128 stands for zero in the data rows.
Here are some points:
[102 125 132  96 109 124 140 110 113 142 118 116 152 131  94 129 130  99
 143 137 147 110 154 131 130 118 141 124 102 127 115 119]
[106 136 161 157 111 107 156 110 123 155 129 121 176 140 108 164 133  90
 169 112 150  93 114 107 117 124 152  85  70 112 104  99]
[128 138 143 114 131 139 123 138 135 129 134 125 127 103 136 135 134 146
 116 131 140 151 124 120 129 124 117 156 123 118 132 131]
[136 109 116 118 128 108 148 120 136 131 111 121 136 135 136 116 135 131
 137 126 118 124 138 140 123 139 120 121 141 133 131 117]
[191 115 125 154 194 179   0 151 188  62 137 162  28  60 213 110  83 214
   1 106  82 176 143 178 107 155  68 245 244 159 197 173]
[123 121 114 121 131  55 186 103 114 171 130 113 185 161 111 149 132  72
 170 157 129 131 126 122 142 124 122  63  95  77 151 100]
[180 173 255 255   0   0 255   0  28 255 189 160 255 255  87 236 113   0
 255  42 255   0  34  72 108 200 255   0   0   0   0  65]
[141 135 128 139 122 126 128 122 131 137 139 127 129 133 123 138 108 131
 123 110 138 123 116 130 119 131 136 121 118 122 127 133]
[156 126 255 255   0   0 255   0   0 255 158 147 255 255  85 249 101   0
 255  31 255   0   8  65  91 212 255   0   0   0   0  63]
[105 155 185 164  83  90 200 100  74 138 136 100 215 173  75 162 142  61
 223 111 177  94 129 104 127 119 194  64  30  81  67  94]
[174 122 130 160  97 125  95 108 122 136 141 142  97 106 140 143 130 145
  98 121 106 126 118 105  80 170 180 140 111 125 151 153]
[139 123 145 159 114 127 136 130 133 143 120 130 134 138 136 126 114 124
 140 115 136 124 110 120 122 133 129 120 111 121 127 131]
[101 170  93  72 117 159 128 166 147 116  96  94 122 121  79 125 150 141
 117 163 117 151 167 111 111  81 106 152 165 155 151 113]
[110 105  89  77 189 124 182 103 138  90 131 167  66 142 131  95 100 144
  88 121 100 139 156 116 150 149 113 160 185 159 155  98]
[134 124 128 146 123 114 136 132 132 129 138 128 134 131 129 131 126 118
 133 125 122 126 120 130 126 124 139 129 126 114 126 128]
[116 121 118 120 146 129 111 132 124 120 132 119 120 116 129 118 133 133
 136 130 110 138 131 131 127 121 103 143 153 150 137 126]
[158 120 136 137 140 115 136 122 149 127 128 142 105 127 109 112  99 129
 135 106 121 134 119 156 135 142 125 134 156 146 149 133]
[111 122 133 117 139 141 126 130 130 127 102 110 133 121 111 122 123 118
 122 140 122 140 144 120 128 122 107 128 137 144 128 129]
[152 133 109  99  98 139 154 133 138 110 124 132 109 125 141 160 146 122
 133 142 125 120 172 135 144 152 161  95  88 138 104 153]
[115 125 125 104 141 151 116 135 136 120 126 110 119 120 118 118 148 137
 113 136 119 124 149 125 116 114 115 149 142 153 138 128]
[ 91 146 114  97 125 156 107 172 150 120 118  92 116 123  77 108 146 150
 114 156 114 147 145  83 140  93  97 153 137 185 129 124]
[ 88 117  88 125 126 131 136 134 141 128 125 132 130 146  71 115 183 136
 127 151  91 159 102 128 122 112 127 125 142 152 133 104]
[136 122 131 157 122 105 168  93 117 148 138 136 146 160 128 146 130  81
 171 114 150 101 112 111 123 121 161  85  69  93  98 122]
[109 116 126 132 130 108 142 123 112 137 135 120 148 129 119 135 131 108
 137 147 115 131 157 153 132 125 116 108 133 127 124 108]
[ 76 129 110  75 144 147 134 172 132 131 107  87 128 110  81  99 194 122
 126 174 110 164 162  97 104  86  87 147 128 171 135  76]
[114 128 116  87 131 155 116 149 147 116 129 111  89 121 122 118 142 151
 111 147 126 142 147 119 138 104  95 154 168 157 151 127]
[118 141 122 102 130 147 114 143 142 131 118 105 132 108 101 125 149 144
 123 140 129 139 145 119 127 122 120 151 143 153 144 118]
[133 136 125 113 129 141 113 126 140 121 135 133 126 111 131 125 120 141
 108 131 122 128 137 126 125 128 121 144 132 130 143 142]
[121 150 109 148 115 135 100 136 125 140 128  86 109 112 109 132 114 128
 118 124 172 133 138 121 116 151 132 138  86 103 130 131]
[116 126 110 122 124  91 149 127 126 130 132 116 171 144 123 126 131 129
 146 136 145 118 136 127 138 134 127  99 122 131 123  86]
[169 135  96 137 116 156 108 162 172 113 154 154  87  97 153 124 129 175
  61 116 137 157 136 119 129 136 115 159 149 130 147 167]
[174 109  60  52 214 230   0 225 218  52 145 191   0   6 212  76 103 255
   0 110  28 234 158 182 150 129   4 255 255 255 255 181]
[139  97 104 107 168 126 120 151 129  98 124 146  83 125 134 107 121 143
  77 126  83 174 116 177 151 143  77 157 183 156 149 126]
[ 80 130 175 130  73  92 148 112 104 138 149 116 175 136  73 107 169  79
 183 101 179 101  95  64 132 122 197  49  27  91  85 117]
[141  73 121 140 241 134   0 148 125  79 122 173  58  85 213 114  94 181
  70 101  71 162 125 197  97 156  60 204 207 163 197 129]
[146 114  98  87 196 188  20 170 162  82 144 142   9  64 182 101 113 209
  41 134  99 173 129 175 159 125  29 230 255 199 198 162]
[154 126  99 145 168 125 112 150 140 133 121 162 108 109 134 111 121 139
 123 105  96 130 127 150 131 146 124 137 137 123 137 145]
[113 135 133 134 116 130 141 125 118 131 129 115 145 129 121 127 126 115
 139 131 131 115 124 101 128 113 150 111 106 132 106 113]
[104 129 117 106 153 162  89 162 140 110 125 115 100 110 121  97 130 144
 113 139 116 142 130 136 131 113  91 156 179 150 156 128]
[162 112 105 127 180 132  76 139 166  96 128 143  29  91 202 100 112 199
  57 106 104 144 127 186 134 145  63 189 218 176 181 153]
[ 87 148 153 171 130 141  91  84 127 129 129 144 116 142 164 137 158 125
  98 111 122 131 140 125 151 102 131 105 155 122 146 123]
[ 89 102 133 163 154  96 131 127 108 120 101 108 154 130 128 138 131  58
 144 118 127  98 119 134 125 121 132  96  86 117 103 122]
[181 106 104 147 149 167  75 121 154 121 143 168  57 111 193 149 101 191
 100 103 117 167 102 151 110 145 123 174 168 126 154 157]
[124 124 139 143 140 121 125 116 108 123 120 118 134 130 112 134 126 113
 150 115 136 119 131 120 124 133 120 123 116 127 127 108]
[168 103 117 133 180 180  60 150 199  94 146 166   1  73 209 131  94 217
  37  55  71 199 121 178 137 162  71 223 240 185 185 178]
[121 132 116 126 124 135 135 143 134 137 143 127 131 125 119 126 135 126
 111 144 125 132 138 120 141 119 125 139 150 135 137 101]
[157 123 118 122 121 146 109 139 142 129 142 150  99 122 118 130 118 147
  85 112 140 144 128 127 124 132 112 169 148 132 138 145]
[138  98 147 156 132 138 137 110 116 126 131 138 114 105 135 129 136 118
 108 103 108 118 102 134 132 129 133 108 123 116 110 134]
[105  90 167 154 141  62 150  77  85 133 107 120 177 140 127 145 122  82
 183  98 101  78 123 139 117 137 102  94  92 144  86 121]
[ 98 137 132  66  82 133 162 122 138 153 119 109 154 118  59 112 138  84
 178 201 134 156 163 115 164 101 117 121 150 132 136 122]
Here are 24 more points, each followed by its number:
[109 121 128 102 135 143 116 149 137 133 126 118 107 115 121 120 132 136
 118 141 126 151 141 127 137 122  96 153 163 159 142 132] 0
[144 124 198 219  59  25 249  53  55 189 122 131 255 209 119 176 112   7
 243  92 191  51  68  99 120 161 255   0   0   0   0  83] 1
[159 108  67 113 199 212   0 177 191  66 170 176   0  40 194 116 118 240
  15  97  61 196 119 180 123 155  21 227 255 182 218 181] 2
[129 142 133 130 127 146 114 132 124 126 123 135 114 118 130 131 118 146
 121 140 120 134 129 125 134 136 119 146 139 129 136 134] 3
[ 80 137 123 126 158 192  69 162 190 118 137 123  76 116 169 130 141 185
 134  86 120 138 170  98 116 119 145 168 166 157 162 166] 4
[146 123 136 143 169 148  59  85 136 123 127 145 106  72 169 142  76 104
  97  90 114 109  56 196  96 154 126 158 132 141 154 184] 5
[114 111 115  55 208 130  74 144 153  88  89  99  97  95 117 101 163 177
 116 160  97 161 164 148 122  75  47 155 189 236 167 126] 6
[114  99  88 131 150 120 134 130 143 109 141 124 143 145 130 117 141 132
 120 146 100 137 143 126 139 100 105 134 143 134 152 111] 7
[200 129 154 148 137 144  90 122 143 126 155 159  96 120 141 108 122 162
 102  89 159 138 110 136 129 140 120 159 159 104 147 161] 8
[107 119  90 134 103  68 244  97 135 181 132 121 177 193 107 121 143  67
 175 156 116 115 108  80 123 140 129  62 101 116 127 104] 9
[112 151 113 132 145  78 149  92 139 128 118 121 161 158 151  78 147  98
 115 177 111 120 140 125 171  90 107 132 125 129 132 126] 10
[134 137 131 120 116 146 130 128 129 130 126 127 120 137 128 138 118 143
 102 148 130 133 131 121 120 140 132 137 140 120 140 122] 11
[142 135 134 127 128 138 133 127 140 129 135 127 129 144 137 119 133 127
 131 129 132 137 117 132 132 138 137 129 124 116 139 114] 12
[140 121 115 147 129 126 110 115 140 130 134 130  99 107 133 124 132 167
 110 132 123 160 118 139 123 152 122 146 133 144 137 164] 13
[132 141  99  81 145 173 138 122 151 140 153 130 104 139 150 144 136 152
  74 160  72 169 139 170 127 118  71 138 216 125 160 131] 14
[126 133 131 123 132 135 104 125 140 132 130 132 108 124 133 131 121 136
 111 113 123 117 133 121 120 139 120 136 136 125 129 126] 15
[127 140 122  71 121 167 107 165 143 103 111 103 103  96 108 102 160 139
  95 160 127 173 151 111 141 106  91 164 175 183 151 148] 16
[ 65  84 154 130 124  55 180  93 122 114  75 113 156 143 123 133 145  65
 174 142 125 132 158 150 137 130  76  72 113 151 116  96] 17
[169 143 143 155  48 123 120 136 146 174 167 130 161 156  80 123 143 121
 168 131 141 133 136 108 157 118 191 125  95 122  96 154] 18
[115 129 137 135 109 120 143 121 125 141 124 111 157 135 106 128 134 123
 150 131 131 114 132 124 131 119 135 114 107 116 109 119] 19
[ 59 167 155  78 114 158 108 141 150 126  93  70 176 123  79 142 166 126
 138 193 128 158 186 106 127  74 105 109 156 180 128 109] 20
[106 132 152 138 119 104 133 113 109 150 117 118 143 139 134 141 141 114
 152 130 133 119 116 129 120 128 130 105 101 116 129 122] 21
[107 197  93 103  77 184 157 135 131 114  88  88 151 154 124 100 116 122
  85 176 126 131 144  69 139 103 136 133 143 124 149 112] 22
[153 115 107 119 160 163  71 154 149  94 138 143  67  99 163 108 117 166
  84 124 107 147 118 169 118 138  85 176 198 155 168 150] 23
Which two of these numbered points are nearest to each point below by angle, seen from the average point of the first points? Their numbers follow each, nearest first.
[134 135  97  84 116  84 160 115 155 121 117 114 133 155 143  88 114 135
 111 140 107 126 127 128 136 127 103 165 159 145 142 102] > 10 7
[156 156 103 109 109 226  49 188 157 104 126 128  61  89 132 120 166 218
  62 130 109 188 178  71 120  97 152 189 179 131 158 164] > 4 16
[115 141 126 130 129 120 134 133 118 133 125 104 185 123 112 120 147 125
 152 114 127 106 140 116 125 110 144 111 105 116 126 124] > 19 21
[118 115 107 119 123 120 136 133 126 137 122 133 131 137 132 121 132 128
 134 133 123 125 133 131 128 131 119 127 136 120 129 127] > 9 7
[ 36 141  76  61 171 200 111 194 155 105 103 102  80  84 123  96 172 170
  68 161 123 158 159  93 119  96  37 255 206 197 195 135] > 0 16
[157  81 163 182 157 139  92  71 145  97 180 156  89  60 226 181  96 158
 101  77 116  85 106 163  74 165 148 126 145 123 147 139] > 5 8
[144 140 128  96 136 150 111 133 113 131 122 137 129 130 137 120 132 144
 133 128 119 127 151 104 139 148 143 152 126 153 133 139] > 3 16
[164 137 120 116 106 158 130 140 144 138 143 136 118 137 112 119 128 166
  93 160 140 147 137 119 134 121 142 152 128 119 131 147] > 11 3
[113 115 126 125 121 169 118 155 107 117 147 111 114 123 128  97  95 131
 128  94  98 147 136  71 119 108 137 163 136 112 138 147] > 4 22
[147 110 193 215  63  26 255  57  71 189 140 146 255 204 125 185 109  26
 240  74 197  71  63 112 107 161 255   0   0   0   0  76] > 1 21
[159 122  90 106 121 142 151 167 132 140 110 138 113 155 145 121 138 146
  81 122 104 143 118 130 135 138 119 168 182 123 149 128] > 14 23
[127 124 130 130 118 131 151 136 115 128 115 122 146 136 107 135 143 108
 134 151 136 130 144 128 136 111 137 126 127 119 119 118] > 19 9
[143 132 137 138 108 136 138 142 133 137 132 130 136 127 129 129 127 121
 123 131 141 126 123 118 137 133 143 132 126 126 126 132] > 18 1
[138 155 126 110 119 167 126 148 145 120 141 131 103 120 135 123 114 150
  88 142 128 145 137 127 132 132 118 157 157 134 150 141] > 3 16
[136 126 109 116 140 137 120 134 136 125 131 124 111 128 132 129 128 138
 123 129 121 141 121 139 125 128 115 132 144 134 140 123] > 14 23
[ 91 133 115 115 147 147 127 143 131 115 119 116 137 115 127 133 131 145
 126 134 124 146 131 117 124 123  92 159 154 168 144 138] > 0 6
[118 118 127 133 131 119 134 125 130 125 121 124 143 134 118 122 129 115
 131 130 111 124 125 147 143 134 107 117 116 131 133 110] > 17 19
[166 122 108 142  79 109 158 135 136 139 131 148 163 149 113 150 146 129
 146 134 145 143 108 115 149 110 154 109 119 124  91 133] > 18 1
[119 116 124 136 131 107 138 118 111 133 121 129 137 140 125 119 130 115
 147 127 127 118 130 145 127 124 113 111 126 141 126 125] > 17 21
[142 149 147 121 146 148 110 138 124 134 128 122 129 145 125 130 118 144
 131 137 145 135 145 108 116 135 136 138 125 102 143 121] > 11 12
[145 131 134 120 117 143 115 128 135 134 145 136  99 125 140 125 120 145
 107 112 143 133 118 143 133 147 123 138 136 124 126 136] > 8 15
[131 141 212 219  59  28 255  44  66 187 120 121 255 224 105 176 117  10
 252  92 208  40  69  91 111 161 255   0   0   0   0  80] > 1 21
[135 139 138 114 127 149 128 132 129 130 125 107 138 140 121 133 117 137
 103 152 150 116 141 116 127 111 142 138 117 116 119 118] > 11 22
[119 126 101 117 151 117 117 127 136 137 138 135 100 132 135 117 136 141
 112 126 115 164 125 133 144 130  85 143 164 138 139 122] > 14 2
[126 156 107 115 118 181 133 143 141 128 124 114 122 122 125 119 127 131
 120 135 129 141 141 116 110 118 136 134 143 137 138 131] > 22 16
[170 104 111 133 171 190  42 160 181 100 159 181  16  73 202 121 110 210
  33  80  87 188 116 185 120 139  67 217 235 179 200 168] > 2 23
[170 117 121 128  79 140 148 132 106 133 163 116 158 115 115 122 123 127
 148 100 115 118 121 170 135 133 157 146  95 107 145 137] > 18 19
[ 92 121 122  91 157 149  92 149 151 124 113 126 105 105 141 114 136 142
 108 142 101 153 137 142 137 104  87 160 176 144 145 141] > 0 6
[ 94 130 116  76 101 136 129 141 133 135 112  69 161  98  88 122 138 140
 150 171 106 129 153  94 149  54  92 139 142 184 125 116] > 20 16
[164 129 147 131 114 146 144 135 129 153 142 128 140 141 135 127 114 129
 113 120 148 121 117  98 115 142 156 118 120 115 121 114] > 12 1
[133 140 144 139 107 133 142 118 114 153 127  88 159 133 109 135 146 103
 151 139 151 112 137 101 135 106 161 114  84 133 115 132] > 19 18
[154 163  83 115 105 121 120 166 157  95 141 109  74 163  98 112 158 168
  71 182 101 158 153 105 157 103 110 151 172 191 157 134] > 16 0
[116 147 111  78 126 167 100 163 160 126 108 104 102 104 102 108 145 162
  84 168 110 142 171 111 128  81 116 185 163 150 166 137] > 16 0
[132 131 123 124 137 122 124 130 123 132 138 128 120 145 137 136 117 133
 133 134 113 125 124 136 135 128 126 126 138 126 131 127] > 12 10
[121 111  94 119 144  97 150 149 129 118 117 117 135 145 142 131 134 125
 130 133 130 140 127 142 125 128 115 118 129 145 141 110] > 7 17
[151 124 146 127 127 145 118 113 105 117 125 147 106 138 150 139  98 136
 105 116 125 117  96 130 149 122 138 141 138 150 127 136] > 5 8
[183 151 151 126  84 117 147 143 145 125 144 111 162 152 110 132 155 144
 140 123 126 118 116 104 133 110 173  87  90 125 109 126] > 18 19
[139 126 141 129 118 138 132 137 137 130 132 128 123 138 126 128 134 138
 134 123 131 126 130 123 126 133 148 130 129 124 117 134] > 18 12
[129 146 129 101 114  78 191 114  85 159 141 101 161 177 124 135 130 101
 148 129 122  91 136 136 133 134 119  95 121 111 148 125] > 9 21
[131 128 111 130 144 116 130 114 131 131 131 135 119 135 126 115 146 133
 120 126 130 123 140 137 135 134 114 130 148 124 136 125] > 10 7
[137 119 149 127 139 164  96 135 121 113 126 127 112 106 170 135 105 126
 111 100 132 123 114 110 115 115 149 128 145 141 146 137] > 5 4
[134 142 140 131 125 142 137 133 131 128 128 138 115 122 119 122 138 132
 113 136 123 139 122 121 132 131 133 143 128 124 132 141] > 3 11
[117 129 108 100 125 145 123 157 132 128 125 102 109 117 109 116 144 135
 101 152 112 156 136 104 139 114 107 137 152 153 148 121] > 16 0
[148 192  87 122  86 198 144 140 183 146 138 110  72 127  90 104 130 205
  74 181 120 150 150  82 147 127 136 185 177 142 143 135] > 11 3
[155 139 130 137 127 120 131 135 135 128 135 139 120 132 139 133 124 148
 120 112 138 121 129 132 133 138 133 133 131 123 131 144] > 8 18
[114 128 138 115 103 129 155 121 126 141 130 119 157 144 104 130 152  92
 153 142 162 101 132 102 145 111 154  95  87 135  94 109] > 19 1
[131 125 140 132 147 115 125 130 115 117 118 129 132 124 138 131 127 129
 137 116 120 125 132 128 130 129 109 116 131 139 129 125] > 17 21
[134 134 222 251  52   7 255  39  49 200 145 143 255 226 116 201 110   0
 255  72 218  27  56 112 102 173 255   0   0   0   0  68] > 1 21
[106 148 160 132 107 141 137 122 124 128 129 124 165 123 120 125 127 122
 151 136 147 123 142 104 122 131 138 106  90 119 103 124] > 19 21
[149 127 130 122 154 156  97 151 141 108 134 134  78 106 162 127 101 161
  91 129 113 144 131 152 129 134 103 173 172 154 161 158] > 23 2
[130 102 102 152 151 126 126 138 105 128 125 130 109 133 135 105 141 132
 137 115 109 133 127 161 131 126 124 117 145 149 139 125] > 7 23
[123 156 157 103 131 143 111 137 124 117 104 121 122 129 150 159 107 118
 143 118 139 115 131 120 131 127 130 136 127 141 119 125] > 3 20
[120 133 117 114 125 120 138 133 142 122 134 126 133 125 116 124 125 131
 125 137 124 122 136 139 128 123 107 132 133 123 146 112] > 7 10
[125 136 120 111 115 137 123 129 127 117 129 114 131 120 125 128 125 139
 118 133 135 117 134 109 124 116 144 131 119 137 120 133] > 22 19
[123 138 123 103 114 155 128 150 134 125 126 131 110 110 123 124 134 161
  97 147 129 147 163 112 136 128 116 152 145 135 149 135] > 16 0
[107 120 153 133 141 114 121  85 117 151 132 115 141 124 146 136 135 112
 149 115 127 107 129 122 124 116 122 106 110 125 119 118] > 21 1
[142 150 116 106 140 176 115 107 147 124 145 121 120 132 131 141 121 148
 118 146 128 122 142 121 122 145 112 158 145 125 149 130] > 11 3
[158 172 129 136 100 153  97 144 143 147 127 152  91 113 125 127 119 161
 115 128 158 181 142 112 126 120 169 148 131 122 146 140] > 3 8
[112 127 136 133 118 126 139 141 127 143 130 118 158 152 111 129 132 109
 144 139 141 123 141 121 127 118 140 115 108 121 127 139] > 19 21
[107 134 136 138 107 136  82 140 151 125 107 152 119 104 149 115 146 109
 134 127 162 141 127 106 101 129 130 137 127 101 157 139] > 4 15
[138 144 104 104 131 188  88 123 141 137 115 125 110 147 117 107 130 182
  94 121 149 151 159  90 151 132 137 171 144 131 148 146] > 4 3
[144 111 122 114 155 152  62 148 139  90 142 143  65  94 170 136 106 173
  89 109  98 138 127 171 111 134  79 177 197 166 170 153] > 23 2
[122 123 126  94 145 149 102 153 137 116 121 116 105  95 128 109 130 152
 104 142 112 146 132 131 130 118  83 166 168 157 155 129] > 0 16
[117 122 103 116 137 125 125 128 114 118 117 116 117 118 127 135 126 150
 126 140 124 103 144 143 112 126  95 141 127 160 120 134] > 6 0
[177 147 189 226  32  63 255  47  53 199 135 156 255 209 102 182 130  17
 253  73 210  45  58  99 110 172 255   0   0   0   0  88] > 1 19
[144 130  99 119 119 144 136 156 161 129 146 133 113 127 119 124 120 150
 108 147 126 154 131 142 130 134 120 149 167 137 147 130] > 14 23
[152 148 189 242  16  25 255  45  42 212 137 150 255 237  85 197 112   0
 253  73 210  30  65  59 119 160 255   0   0   0   0  50] > 1 19
[126 131 107 105 140 152 105 150 130 111 112 126  99 109 135 129 124 152
 118 142 119 137 133 139 136 104  92 169 171 168 151 144] > 0 6
[150 152 148 148 114 143  94 124 139 113 127 128 128 130 128 113 132 127
 138 108 176 121 117  96 100 114 151 144 121 166  82 125] > 18 1
[142 145 184 217  65  50 227  64  70 181 144 136 252 191 121 174 107  43
 234  83 178  44  87 117 113 165 251   5   0  24  29  85] > 1 21
[112 123 118 147 134  71 150 104  98 118 112 127 144 151 135 132 138  96
 159 129 112 105 127 141 147 119 106  98 124 123 124 129] > 17 21
[146 147 210 224  26   5 255  51  70 215 141 143 255 224 101 180 118   0
 253  74 219  34  76  90 119 163 255   0   0   0   0  71] > 1 21
[142 143 155 115 136 154 101 154 142 105 106 122  89 101 132 108 138 158
  95 111 147 115 139 132 140 124 155 156 150 138 166 150] > 4 23
[115 113 151 139 145  91 127 115 119 134 140 130 141 123 130 126 144 107
 168 117 122 110 110 140 132 111 135 124 111 128 134 127] > 21 1
[133 131  66  98 119 102 160 149 138 135 117 158 127 124  95 111 150 129
 119 147 129 127 138 134 156 128 114 126 162 141 139 111] > 7 9
[109 111 102 124 158  83  95 150 133 106 115 102 115  99 113 105 113 159
 100  99 101 163 141 135 142 143 103 118 146 155 140 103] > 6 2
[128 140 124 125 126 139 124 132 128 124 123 121 130 141 126 137 131 145
 122 144 143 137 123 116 130 129 133 134 132 129 136 121] > 11 22
[133 141 131 159 159 153 112 123 131 113 128 133 111 116 145 132 118 159
 117 123 129 139 112 132 139 126 124 116 121 119 157 162] > 13 8
[144 110 123 132 128 132 123 124 139 133 143 113 115 129 133 118 125 128
 118 136 129 130 138 136 141 137 134 146 130 130 137 135] > 13 12
[127 129 121 129 139 108 141 116 135 134 133 133 130 139 125 135 128 119
 133 132 129 121 129 141 123 140 121 122 124 122 135 111] > 9 1
[  0 106 129  57 111 150 108 100 116 135  86  78 193 121  75 143 164 114
 127 178 100 149 168  75 153 108  44 139 132 225 149 123] > 20 0
[110 151  88  77 125 203  84 179 163  93 120 100 105  91 108 124 175 153
  89 176 117 180 159 122 126 101  89 207 182 159 175 139] > 16 0
[113 123 107 122 126 110 160 125 124 129 119 117 126 140 110 135 131 111
 145 146 116 120 125 135 142 116 126 115 129 121 123 108] > 9 19
[170 127 204 220  51  29 248  46  68 185 155 172 255 194 147 169 109  25
 243  75 203  40  55 130  99 181 255   0   0   0   5  90] > 1 21
[155 147 138  82 127 176 117 189 202 131 155 112 152 104 108 119 160 150
 110 104 165 169 155 119 133 109 138 163 160 169 141 159] > 16 0
[105  96 135 116 167 113 127 161 116 118 110 111 119 127  98 139 127 118
 112 181 105 138 142 164 154 121  51 171 179 180 146 101] > 0 6
[ 97 130 149 136 136 112 132 110 126 136 119 111 155 138 130 133 129 100
 152 129 137 103 129 132 113 135 136 110 118 140 113 133] > 21 19
[169 124  99 105  92 164  81 146 162 143 160 154  93 112 100 110 142 162
 122 162 139 151 130 125 131 142 135 147 131 130 153 137] > 13 16
[129 125 112 133 131 127 126 138 127 119 119 128 126 131 122 134 131 139
 106 137 127 126 133 135 130 128 114 130 139 128 133 117] > 7 11
[105 137 121 110 138 139 128 142 115 121 127 105 172 137  89 106 150 112
 144 161 150 131 130 114 143 103 113 129 134 150 132 118] > 20 19
[125 124 118 122 132 120 141 131 126 136 126 118 131 135 123 131 137 124
 128 139 125 123 132 130 128 130 117 128 130 127 128 115] > 9 19
[149 140 183 202  73  58 250  61  77 178 135 138 250 191 125 170 115  50
 220  84 192  51  82 110 103 165 254   8   0  22  26  93] > 1 19
[117 127 140 126 131 131 158 115 113 138 118  92 154 119  99 134 127 114
 146 159 131 136 123 109 138 129 112 101 104 122 103 103] > 19 9
[143 130 129 138 137 145  96 140 140 119 124 132  98 111 136 117 124 149
 117 124 134 131 116 128 123 128 126 134 151 135 137 145] > 23 2
[148 146 122 111 147 154 120 123 136 128 145 116  96 136 142 139 113 167
  90 139 138 142 133 142 128 132 117 136 160 127 159 126] > 14 11
[218 121  67  70 233 255   0 181 201  54 163 211   0  35 255 102  77 255
   0  77  83 219 120 184 135 157  49 255 255 215 255 202] > 2 23
[ 82 107 163 162 162  96 127 128 110 115 125 119 143 132 129 139 148  88
 167  99 106  98 108 142 105 128 115  97 101 124 141 135] > 21 17
[109 139 143 143 128 132  89 110 110 138 107 107 144 134 131 161 121 143
 125  89 139 139 152 115 103 142 111 116 114 145 130 119] > 21 15
[145 117 126 128 170 163  55 135 137 102 139 153  59  96 178 102 119 160
  98 113 113 145 111 168 120 138  84 174 199 157 159 161] > 23 2
[ 95 134 109  81 142 161  80 200 132 109 107 127  90  75 105 104 123 152
  76 137 104 171 149 154 133 103  74 204 190 186 182 151] > 0 16
[159  90  27  37 255 255   0 226 236  28 178 182   0   0 236  87  95 255
   0 109  25 255 133 184 125 147   0 255 255 255 255 221] > 2 23
[135 135  88 128 128  75 165 136 112 168 104 137 143 197 111 108 149 105
 163 173 129 107 154 167 155 127 116  75 145  96 120  84] > 9 10
[100 147  94  44 158 147  75 146 130  72 119  97  71  79  50 115 148 127
  84 202 125 160 155  97 131 142  82 180 197 189 172 137] > 16 0
[158 119 133 135 130 129 126 128 132 126 136 131 118 128 131 129 129 136
 121 128 125 133 123 139 124 125 123 129 133 122 127 130] > 8 12
[ 89 141  80  25 110 172  62 178 127 107 105 100  90  77 113  97 168 171
  67 180  65 205 176  68 132  81  43 226 212 205 150 133] > 16 0
[146 156 209 235  30  34 255  48  56 201 130 119 255 218  90 178 129   1
 251  84 221  34  85  98 116 163 255   0   0   0   0  70] > 1 19
[144 136 185 195  41  37 255  56  66 193 149 124 255 223 115 186 117  20
 255  78 209  54  88 107 127 142 255   0   0   0   1  64] > 1 19
[168 156 116 164 114 138 121 112 130 137 156 146 110 102 149 116 120 121
 105 120 144 146  93 135 113 130 147 110 138  92 106 164] > 8 5
[143 142 183 213  45  36 255  46  64 195 135 149 255 213  88 198 132  18
 249 100 199  49  72  91 109 144 255   0   0   7   0  89] > 1 19
[149 150 228 252  33   0 255   0  29 213 135 145 255 245  91 183 123   0
 255  96 246   3  65  81  94 170 255   0   0   0   0  79] > 1 21
[117  96 121 128 141  88 131 126 120 131 142 120 132 157 118 130 133 113
 157 129 117 109 140 151 139 136 125 128 134 135 124 112] > 17 9
[136 138 183 194  80  55 218  65  92 180 138 141 248 190 126 177 114  48
 219  88 174  76  81 104 124 153 235   9   0  29  42  93] > 1 21
[118 174 101  94  94 179 139 139 134 128 134 110 158 143 129 123 128 137
  89 170 172 147 186 103 122 104 144 153 150 120 133 107] > 22 11
[143 135 132 150 119 124 133 141 139 116 149 132 109 133 126 113 127 131
 145 129 122 128 127 127 141 131 138 131 132 140 144 137] > 18 12
[117 109 151 121 129 128 114 126  97 120 120 132 136 137 141 130 125 108
 137 114 113 109 122 134 123 130 108 119 121 124 117 133] > 21 17
[132 118 101   5 167 247  54 209 144 101  97 118  54  56 117 102 152 214
  85 190 114 179 173 138  94  92  13 244 254 202 229 145] > 0 16
[133 122 105 108 154 117 119 128 144 117 138 141  94 134 157 124 110 154
 119 139 116 137 120 168 150 141 106 148 170 155 140 127] > 23 2
[148  95 121  98 161 157  98 152 163 134 124 152  90  77 148 153 137 162
 100  79 113 136 133 117 134 137 105 164 156 153 130 167] > 2 23
[112 131  85 132  88  85 165 134 119 135 116 108 110 183  69 102 175 125
 120 172 147 141 143 142 158 154 119 130 136 144 138 131] > 9 10
[164 122 219 255  55   0 255   0  46 213 123 151 255 236 119 186 103   0
 252  52 223  37  11 108  93 189 255   0   0   0   0  58] > 1 21
[156 155 200 212  43  38 255  55  79 189 134 130 255 228  99 180 135  15
 246  99 214  64 103  89 106 152 255   0   0   6   0  82] > 1 19
